In the data rows, 128 means zero.
Each row of this table is followed by its label. One hidden rule gives the labels. It looks at one to three of the table's principal directions, none of them among the few with the most spread.
[136  99 191 159 124 185  64 103 151 140  68  75 160  92 166 133 167  96
 108 140 147 138 116  68 176  81  88 129 161 161 157  83 175 143 133 139
 102 164 151 154 159 152 128 116  66  79 107 156 151 124  90  75 121 121
  75 122 131 140] inn
[ 99 121 161 101 153 118  78 115 135 122 106 129 150 120 120 125 181 181
 146 132 155 106 117  97 168 134  62 101 123 157 144  94 157 136 135 123
 166 123  91 154 126 149 138 164 128 120  96 122 154 111 125 114 137 122
 126  90 109  53] tent
[ 65 181  96  51 155 107 148 125 171  54 172 123 104 183  67  86 128 151
 143 122  98 131 106 167 103 205 116  85 105 187 131 147 159 111 106 103
 170  76 102 112  75 131 116 215 106 162 123  97 110 125 179 211 195 193
 181 121 102  64] plum
[204 141  63 138  66  97 189 160 141  80 184 107 155 107  90 129  97 127
  70 134  81 101 158 170 130 180 203 165 170 168 153 116 131 119 105 121
 111 173 159 178 215 165 128 139  45 125 143 124  97 185 133  61 122 154
 130 148 145 171] clay
[131 148  56 174 131 115 149 134 106 125 136 108 127 154 121 105 105 129
 107 128 112 119 145 147 126 110 151 168 129 121 130 173  80 137 106 121
 112 158 127 122 190 124 158 107 156 134 134 140  98 135 131  97  95 135
 145 113 139 146] glue
[152 136 136 123  74 134 191  65 188 121 130 134 142  84  92  98 124  45
 140 129  89 137 126 117 129 147 183 114 143 173 183 107 181 136 139  98
  62 199 184  93  79 157 118 140  64 122 144 163  97 103 188 112 150 145
  89 136 232 168] plum
[127 164  93 130  94 114 154 131 156 141 183 171 117 162 145  98 115 120
 134 147 112 132 155 144 123 145 172 136 122 142 116 166 119 117 136 114
 108 170 142 119 156 114 131 109 158 121 131  88 148 133 146 167 123 123
 157 140 175 164] plum
[ 83 104 139  36 131  80 189 112 165  79 194 176 116 112  16 123 141 167
 155  89 109 120 122 107 102 219  67  60  78  88 137  77 130 140 116 138
 148  91 111 114  62 167 120 151 122 163 114 120  80  93 155 214 168 103
 137  70 106  15] tent
[ 56 158 134  62 148 123  91 152 125 148 135 178  87 175 119 137 160 188
 170 122 128 124 143 178 116 130  98  96  86  89  75 150  87 106 169  98
 172  93 101  78 100 103 137 109 184 139 125  71 161  87 133 218 140 123
 164 115 126 111] raft
[ 74  73 141 160 173 194 127 110  91 143  92  53 109  82 107 104 121  81
 111  70 173 137 110  69 127  88  85  84  93 133 137 111 153 139 118 204
 108 101 155 123 139 133 123  71  99 106 141 186 127 102  59 122  73 110
 110  80  57 115] clay
[ 93 152 116 115  88 156 146 115 176 140 158 156 128 124 105 131 138 105
 142 125 102 122 160 152 121 154 166 123 122 113 118  97 118 118 137 128
 102 198 176 125 170 157 118  90 102 117 105 118 134 131 127 137 150  95
 107 126 192 167] clay
[ 63 114 156 159 188 234  70  93  91 143  48  48 102  95 166  91 125  55
 138 100 167 159  93  74 139  52 108 104 106 165 136 140 188 134 139 162
 116 109 152  81 105 117 105 101 110  95 106 177 130  83  90 139  88 157
  90 110  94 126] tent
[ 88 123 154 117 150 149 119  86 171 132 122 118 128 128 154  91 146 100
 143 120 161 143  88  80 133 138 104  89 112 163 153 133 179 115 122 130
 111 110 123 128  64 130 106 164 112 126 141 151 145 110 146 171 148 133
 137 116 124 121] plum
[100 136 138  75 134  78 109 186 102 127 155 146 110 173  59 150 179 226
 122 137 127 103 148 179 132 157  66  95 120  82  91  90  89 123 127 133
 194  80 105 156 172 139 186 121 140 125 141  97 154 117 101 143 133  95
 161  90  53  73] glue
[154 136  82 183 162  82 173  98 122 106 127 105 143 150 123 112  90 124
 123 132 118 121 110 139 100 117 141 168 133 142 141 169  84 129  83 120
 125 122  96 125 103  73 136 156 153 163 141 158  78 154 150 107 144 142
 158 122 141 115] clay
[173 134  55 170 115  84 150 184  88 144 142 179 135 167 113 170  93 197
 120 106 116  88 180 178 136 121 159 185 140  96 107 188  39 141 137  98
 122 151  78 130 192 108 139 114 212 181 137  86 126 183 149  60 109 117
 146 151 159 132] glue
[ 95  91 126 105 119 130 186 130 119 117 136 116 111 107  44 117 118 105
 120  85 129 129 119 109 120 151 108  89 103  89 141 107 133 150 122 156
  96  89 142 107  88 167 137 110 108 145 152 169  91  93 133 143 116 112
 112  95  91  93] tent
[104 173  78 117 141 121 157 124 113 133 138 109  98 132 103  83 115 105
 139 147 110 126 142 169  95 108 167 121 122 127 120 146 109 110 135 117
 131 136 160  85 146 109 158  88 129 109 135 134 100  81 124 150  96 143
 141 105 153 168] clay
[105 123 138 108 138 125 117 130 122 119 143 137 127 131 118 122 148 154
 132 127 125 131 132 115 133 148 100 107 114 122 120 124 145 134 122 131
 150 123 121 133 131 145 125 133 130 131 122 115 131 119 134 150 134 131
 136 116 108  93] raft
[144 116  71 181 166 128 165 132  64 111 121 102 122 109 138 136  46 115
 115  97 112 135 130 123  89 116 159 182 110  93 125 181  85 136 108 152
 127  93 112 107 140 111 107 112 170 168 133 158  62 157 129 116  89 139
 128 132 111 134] glue
[132 142 187  45 147  62  89 136 141 116 124 168 119 182 126 113 198 210
 149 157 158 126  88 140 162 161  61  70 124 188 138 145 182 107 156  69
 189  55  60 118  20  99 143 242 142 145 170  81 186  97 190 185 181 178
 188 138  88  54] inn
[159 136  83 146 138  99 183 149 102 119 125 136 122 131 105 146  50 131
 130 126 111 119 150 147  92 119 165 177 136  99 123 161  71 129 141 132
 115  90 104  95 125  90 123 113 174 165 119 119  77 152 133 115 116 123
 121 145 147 131] plum
[ 88 121 165 118 176 214  69 126 111 120  79  82 108 115 152 118 136 101
 128 113 151 153 105 101 141 107 111 102 112 170 137 123 194 121 148 146
 140 101 144 104 126 130  86 141  94 112 110 131 151 119 110 146 126 161
  97 138  96 127] tent
[ 65 118 186 143 197 199  10 115 136 157  37  53 137 130 190 112 186 153
 123 128 205 123  99  70 182  59  45 105 137 188 141 121 172  97 155 137
 141  93  99 141 147 106 122 134  91  85 116 144 190 115  69 114 118 127
 114  97  80 118] clay
[ 31 143 150  82 217 154  68 156  68 151  75 108  79 157  79 131 170 179
 170 120 152 117 127 179 109  80  71  75  94  95  80 122 102 113 160 123
 194  51 107  71 111  86 153  91 159 130 125 113 148  63  96 171 120 129
 134  87  82  96] harp
[203 123 135 136  89 124 138 131 137 122 106 119 155  92 149 163 127 109
 115 155 109 115 142 158 127 115 182 152 172 153 135  92 140 128 133 121
 124 167 153 154 132 121 118 130  74 106 115 122 137 153 118  64 136 141
 107 167 163 179] clay
[232 128  43 166  57  80 255 151 120 107 167 112 142  92  83 145  40  62
  79 141  81 109 143 199  79 134 255 210 166  80 142 129  47 116 113 123
  58 150 177 118 149 114 138  85  79 142 163 169  36 154 128  70 106 124
 110 162 186 232] inn
[115 110 155 151 187 127  91 131 100 147  77  80 128 153 156 107 154 152
 116 144 182 128  98 101 148  88  77 110 128 166 139 144 152 121 127 146
 148  63  94 144 112  88 145 148 135 116 158 142 175 121 108 117 109 131
 153 111  64 119] harp
[ 52 134 147  54 148 108 104 155  99 110 161 156  96 180  66 112 184 195
 142 116 124 138 126 144 143 189  53  53  81 122 102 131 160 148 124 130
 195  83 107 127 116 171 155 168 160 152 151  91 164  93 157 186 150 154
 177 110  52  41] tent
[ 59 123 186  53 119 140  89 141 138 142 131 151 117 136  98 132 205 174
 144 131 143 127 135 125 156 167  72  57 105 117 109  78 176 124 153 140
 165 110 137 142 121 178 137 133 104 111 129 105 187  92 123 167 150 109
 132 109  86  89] fern
[ 41 162 135  55 147 176 131 117 147 127 129 140  76 130 104 110 132 105
 171 115 126 144 122 153  91 147 145  78  84 111 106 109 153  96 159 136
 144  93 158  68  73 129 100 117 115 120 102 122 128  80 131 229 149 124
 117 113 128 127] fern
[165 118 120 130  67 140 174 124 160 121 143 130 143  90 110 153 111  80
 108 121  99 125 138 151 118 147 191 149 148 108 139  96 119 121 129 124
  79 174 177 131 133 155 109 108  62 126 136 149 100 144 131 100 144 119
  93 154 178 189] plum
[ 69 147 116 102 184 124 112 125 117 127 130 106 102 168 130  80 163 158
 134 136 149 128 109 152 120 131 108  84  90 168 120 164 144  96 129 119
 167  85 113 109 108  91 134 144 127 127 166 114 165  96 136 190 126 160
 190 104  96 134] plum
[171  89 192 167  89 187  99  86 178 168  62 114 156  62 211 168 111  50
 126 112 156 147 108  60 149  74 135 159 161 125 158 106 141 123 164 134
  52 160 151 123  87 132  92 108  93 103 124 170 134 142 103  89 126 101
  60 164 181 194] clay
[108 138 119 110 177  71 113 132 109 127 145 157 118 167 100 124 154 206
 156 127 127 113 140 139 119 134  60 100 106 123 110 144  93 141 116 116
 188 111  78 131 134 103 165 139 201 148 130  91 142 116 134 146 127 124
 179  90 106  61] harp
[134 132 121 168 155  98 103 136  96 151 108 120 141 136 128 159 131 173
 132 149 111 111 159 144 115  79  93 170 144  67 100 121  42 138 118 126
 153 140 110 136 195 102 176  68 174 122 113 130 105 131  89  89 104  85
 124  97 138 130] inn
[129  97 181 151 139 150  67 124 116 157  89 114 155 116 174 144 169 138
 121 141 166 130 117  90 169  99  86 125 139 135 129 113 149 137 135 140
 133 139 120 161 145 134 127 127 125 113 130 133 174 131 101  86 124 118
 116 139 112 130] glue
[151 139 104 196 182  80  66 142  94 150 127 122 160 189 195 133 162 218
 105 164 149 107 128 148 151 106  95 179 135 140 119 182  69 110  98 102
 177 141  72 183 219  81 158 148 184 141 164 109 171 178 124  80 119 124
 192 124 118 152] raft
[165 106  92 178  67  90 206 124 100 166 161 158 134  87 119 152  75  88
 123 113 105 121 157 140  96 113 183 176 123  33 103 132  43 141 121 153
  80 165 159 122 142 130 157  35 166 132 150 165  79 124 108 106  78  69
 121 124 164 177] tent
[217 150  70 207 101 102 137 161  95 165 105 151 147 143 154 174  87 132
 120 147 108 100 167 191 127  65 203 223 181  91 117 168  32 138 136  84
  97 189 119 123 194  92 155  91 187 144 128 122 109 171 134  19 100 115
 106 169 209 205] glue
[100 113 201  50 101 128 101 167 102 149 107 175 117 100  92 202 152 172
 158 118 116 126 153 154 128 156  96  97 122  55  86  72 129 131 184 135
 169  75 128 119  96 175 130 111 132 141 129 103 151 108 123 141 146 102
  98 148 105 106] inn
[ 79 127 119 110 155 129 142 122 133  97 154 124 118 147 107 110 116 143
 131 104 131 136 114 109 118 178 102 105  92 145 128 137 151 129 106 158
 151  86 108 140 111 140 108 165 136 153 124 126 128 144 139 174 148 135
 157 114  79  73] glue
[200 110 112 178 119 140 147 119 109  97 146 124 149 102 179 133  74  89
 102 130 113 150 125  97 127 146 174 172 134 167 148 151 161 150 102 155
 121 164 139 155 154 130  80 159 131 141 111 122 115 189 138  93 122 161
 123 180 135 138] glue
[ 66 111 213  32 156 109  95  98 152 134 124 159 120  87  95 133 184 178
 182 121 149 125 120  82 127 156  27  47  92 114 125  59 162 117 168 141
 183  79 109 116  64 146 134 131 127 113 107 112 147  64 111 205 143  94
 127  71 103  42] raft
[ 52 150 116 118 154 122 123 125 140 159 131 157  96 186 105  99 147 152
 164 125 147 125 137 128 122  99  88 104  99  88  99 150  83 129 135 119
 124 114 103  84 107  94 159  90 199 127 107 114 133  81 125 193 126  88
 145  79 129  85] glue
[ 86 147  88 121 113 169 170 131 119 110 160 101  93 117 100 112  86  65
 119 109  90 152 138 154  82 149 177 124 104  97 106 122 124 128 108 170
 117 132 192 110 155 157 123  81 102 117 122 149  91 119 107 168 112 131
 122 125 111 165] plum
[ 60 146 171 116 169 163  50  92 176 128 101 132 140 175 194 101 181 159
 151 133 171 141  89  81 172 145  75 102 110 200 142 152 199 107 130 111
 151 113  81 143  83 125  89 216 134 135 111 114 192 142 165 172 185 148
 150 131 115  81] plum
Which label does each new row get?
[ 77 133 161  82 142 162 108 103 183 117 107 112 120 121 111 112 153 117
 146 109 143 129 102 109 135 136  99  85 121 161 149 105 168 105 148 112
 117 102 125 105  71 136 107 154  77 121 120 139 132 102 137 173 161 135
 111 106 134 108] raft
[122 141  30 233 150 135 135 139 101 119 177  87 154 149 156 110  88 131
  88 123 108 112 157 136 115 130 165 190 129 130 114 167  75 141  50 166
 129 187 134 204 255 137 137  83 152 131 115 140 115 202  92  66  84 112
 159 107 121 170] harp
[176 108 145 171 130 137 131 111 130 148  91  90 131 119 173 117 117  75
 108 137 150 141  97 115 129  77 145 139 148 161 152 150 137 121 129 123
  89 119 138 119  88  84 130 127 107 111 173 159 140 125 122 107 109 145
 129 149 136 190] glue
[ 87 129 199  53  94 184 105 112 186 131  74 119 108 122 140 123 169  88
 143 111 160 147  88 112 156 138 121  60 135 180 145 102 231 104 173 116
 104  82 141 101   0 153  93 192  49 110 140 141 175  94 155 172 182 162
 106 160 103 121] glue
[ 79 164  98  98 118 104 135 170  91 150 138 168 105 164  80 137 136 186
 151 134 101 107 182 188 124 139 138 122 113  91  83 143  93 133 157 119
 161 119 120 108 168 140 165  90 181 140 125  86 147 111 140 135 112 114
 146 118 133 120] plum
[146 156 128 128 133 139  80 128 149 119 130 138 132 153 209 112 127 128
 134 150 144 140 109 116 145 123 139 141 142 187 130 168 164 116 130 100
 141 132 101 140 110 109 101 182 146 121 107  93 161 148 145 149 141 172
 150 163 132 130] raft
[169 148  51 150  97  95 200 139 137 118 165 142 123 139  83 118  86 111
 119 124  94 109 162 165 103 124 183 155 147 116 130 148  73 140 111 112
  90 176 141 114 161 115 149  95 143 138 123 122  81 137 136  98 113 126
 130 125 176 149] harp
[ 61 125 149 107 146 177 117 121 130 133 111 120  99 149 101 124 159 109
 142 111 137 145 115 135 120 123 109  86 103  98 106 107 144 132 117 144
 129 119 151 103  93 135 117 119 114 127 116 145 131  99 122 167 160 120
 113 118  98 106] clay
[111 181 148 138 150 183  39 103 170 140 106  97 135 144 231 120 167  96
 143 194 135 147 118 138 119  86 140 138 160 158 106  96 149 103 108 129
 161 184 166 168 175 109 123 124 102  62  66 115 172 134  78 132 151 132
 122 142 148 189] clay
[234 109 158 200 149 130  76 139  73 165  28  96 156 108 214 160 109 114
 116 170 170 126 115 109 160  22 139 190 193 158 149 153 124 141 158 110
 117 122 100 127 125  68 138 139 160 114 129 137 146 145 108  14  90 151
  93 181 144 170] glue
[104 175  48 153 115 107 150 153 127 121 183 130 110 199 130  83 107 149
 106 128 109 123 154 172 127 143 163 148 115 162 104 208  96 113 111 115
 126 144 117 125 187 103 149 119 160 135 153  92 141 150 140 157 113 154
 197 131 125 147] inn
[206  87 134 209 103 116 144  89 184 123 137 105 193 130 173 108 145  96
  80 130 156 121  93  83 178 138 143 144 164 229 193 152 173 133  83 111
  64 194 118 196 127 116 102 194  72 140 184 153 163 194 161  45 159 153
 147 164 167 169] clay
[ 64 132 181  34  93 147  94 133 180 138 146 187 117 127  67 165 208 158
 167 113 107 124 149 148 137 172  77  60 119  62 103  47 132 139 147 104
 143 164 156 127 119 206 138 114 105 123 103 104 147  85 135 161 181  93
  94 109 148  97] plum
[206 134  81 163 144  39 176 133 144 113 183 163 134 184 173 107  88 165
 116 149 133 123 113 136 101 136 148 165 133 154 134 207  85 107  95  93
 128  99  63 137  86  35 121 171 187 160 163  95 120 171 166 168 136 141
 204 141 136 130] glue
[102 112  96 177 182 147 124 120 103 102 127  73 142 139 132  87 116 132
  97 107 158 122  96 100 147 135 121 139 104 183 156 166 151 123  93 148
 129 104 102 149 157 119 105 162 114 147 141 158 124 156 131 115 116 153
 150 108  86 105] tent
[125 125 159  70  77 174 115 149 142 155 130 160  81 107 125 144 145  96
 138 112 138 145 143 129 130 111 131  89 119  87 109  81 138 126 174 143
 111 148 182  94 120 153 131  77 116  78 104 111 152  82  87 172 106  99
  90 128 116 141] plum
[191 147 121 125  26 106 160 159 164 176 158 217 132  94 128 207  83 120
 153 139  76 115 214 145 100 111 173 182 183   6  87  79  36 144 165 122
  83 201 163 130 187 160 155  22 175 106  71  96  94 145  95  94 109  34
  60 145 217 176] inn
[193 121 135 182 131  84  99 125  89 153 106 159 160 132 192 151 122 171
 131 147 146 116 135 113 160  98 121 180 145 147 130 170 108 138 138 110
 148 152  77 146 141  91 136 154 200 145 131 110 151 163 142  67 113 132
 146 157 148 111] plum
[212 124 170 211 116 154  68  91 127 190  35 116 166  70 254 166  97  81
 145 142 153 131 135  78 154  22 145 192 195 164 145 152 128 127 172 108
  90 179 118 126 122  87 121 109 156 101 117 145 145 155 105  27  94 130
  79 179 205 195] inn
[117  91 227  47 102 159  72 130 156 129 118 181 126  97 136 175 183 141
 155 120 150 150 114  73 157 157  58  74 121  84 123  47 183 153 154 142
 147 120 131 142  71 195 102 157 122 114  77 108 159 102 119 163 166 101
  79 136  92  55] plum
[ 68  77 201  50 138 156 136 110 136 106 148 147 111  78  78 139 145 110
 153  91 136 159  99  64 112 193  62  51  78  73 130  55 187 151 124 181
 145  74 149 127  55 200  95 139 106 139 111 149 112  88 124 204 153 102
  96 103  66  50] tent
